Here are some points:
[  1. -27.  25. -44.  21.   4.  -4.  24.  58.  17.  -8.  22.   1.  -5. -32.]
[  3.  13. -31.  -1.  24.   3.  18.  -8. -34. -35.  19.   4. -43. -26.  10.]
[  9.  -9.   4.  10. -26. -38. -35.  45.  52.   4. -84.  12.  13.  10.   2.]
[ 13.   4.   4. -13.   1. -13.  29.   0.  -5. -34. -35.  10.  35.   5.  69.]
[-24.  32. -27.  31. -32.  -8.  -9.   5. -32.   1.  17. -19. -16.  55.  11.]
[  7.   3. -49.  29.  22.  70.  31.  43.  -5. -47.  25. -39. -11.  26.  41.]
[ -4.  -9. -11.  18. -12.  15.   6.  -9. -23. -21.   9.  -8.  20. -19.  20.]
[  3.   0. -23. -10.  17.  14.  -2. -14.   4.  13. -14.  39.  -5. -32.  19.]
[ -2.  -3.  25.   6.  11.  -1.  -9.  13.   5.   5.  -5.  14.  32.  30. -14.]
[ -9.  -7.   1. -24.  12.   6. -21.  22.  45.  28.  -3. -12.  11. -30. -26.]
[  4.  18.   3.   2. -72. -33. -38.  -3.  16.  88. -56.  45.  36.  48. -43.]
[-35. -29.  69. -37.  63.  25.  31.  26. -20.  31.  41.  -8.  42. -37. -25.]
[ -48.  -20.   63.  -22.   49.   11.   14.    6.   48.  -61.   16.    8.   -7. -127.   41.]
12 more points follow, each with its number after it:
[  7. -10. -35.  -2. -45.   0. -57.  13.  64.  64. -59.  47.  -2. -22. -15.] 0
[  6. -13.  13.  36. -18.  -1. -31.  21.  10. -29.  26.   3. -32.  13. -12.] 1
[  4.  39.  21.  11.  -6.   4.  -6.  -7.   4. -65. -32.  -1. -60.  -1.  85.] 2
[  5.  46. -33.  43. -50.  20.  54. -34. -53. -18.  16. -23.  43.  36.   0.] 3
[-25.   3.  -6.  35.  17. -30.  -7.   1.  12.  10.  -5.  19. -14.  19.  23.] 4
[ -7. -17.  12. -46. -48. -16.  26.  -5.  20.  31. -29. -27.  97.  20. -28.] 5
[-20.   7. -19.  -3.  84. -16.   3. -30. -33. -32.  42.  -7. -19.   8.  -6.] 6
[ -6. -40.  68.  25.  19. -26. -27.  15.  32. -15. -24.  65.  42. -41.  12.] 7
[-54.  35. -15. -44.  32. -19.  -1.   4. -23. -44.   1.   1.  21. -38.  28.] 8
[-10.  18. -50.  27.  12.   3.   9. -18. -12.  10.  29.  -9. -38.  31. -18.] 9
[  24.   47.  -20.   39. -127.    1.   11.  -46.  -11.   70.  -30.  -12.   41.   32.   57.] 10
[  4. -44.  -3.   1.  -1. -13.   4.  -1.  -5. -25.   3.  -7.  -7. -38. -12.] 11
Which two of these numbered points are nearest to each point below, looking only along the 4 directions in which the first points spread most? Their numbers follow each, nearest first.
[ 15.  46. -61.  24. -36.  32. -17. -62. -43.  -2.  19.  16. -33.  14.  23.] > 3 9
[ -5.  43. -20.  18. -58.   2.   3. -85. -40.   7.  -1. -44. -16.  26.  -2.] > 3 9
[ 62. -13. -20. -10.   8.  21.  -7.  -8. -68.   9.  21. -28.   3.  19. -41.] > 9 3
[ -4.   7. -11.   5. -12. -19.   4.  -5.   0.  -6.  12. -12.  50. -11.  42.] > 4 11
[ 15.  50. -42.  40.  -2. -30.   1. -32. -24. -40.  56.  33. -19.  35.  -7.] > 3 9
[-19.  27. -46.  13.   3.  18. -10.  52. -45. -35.  25.  -6. -39.  22.   3.] > 9 1
[-27. -14.  10.  38.  -6.  -5.  -6.   9.   1. -37. -39. -14.  -3.   3.  97.] > 2 4
[-14.  10.  18.  50.  -1. -29. -17. -22.   6. -45. -16.   1.  -5. -15.  84.] > 2 8
[ 22. -27.  86. -27.  13.  11. -15.  29.  36.  22.   0.  18.  20. -66. -27.] > 7 11
[-19. -36.  25. -32.  76.  14.  22.   8. -21. -43.  -5.  -5.  18. -92.  24.] > 8 11
[ -1. -16.  37. -27.   1. -22.  10.  20.   5.  39.  -8.   7.  11.  -2. -15.] > 5 11
[ 27. -18.   4. -26.   8. -21.   2. -24.  -7.  10.  15.   4.  12.  22. -30.] > 4 5
[ 28. 100. -27.  41. -33.  10.   0.  27. -52. -37.  12. -42. -43.   5.  39.] > 3 9
[ 16.  17.   3.  24.   2.   6. -24.  10.  20.   5. -22.   9.  20.  29.  16.] > 4 1
[  6.  -1. -46.  62.  28.  10. -25. -53. -59. -84.   8.  -2. -66.  19.  34.] > 2 3
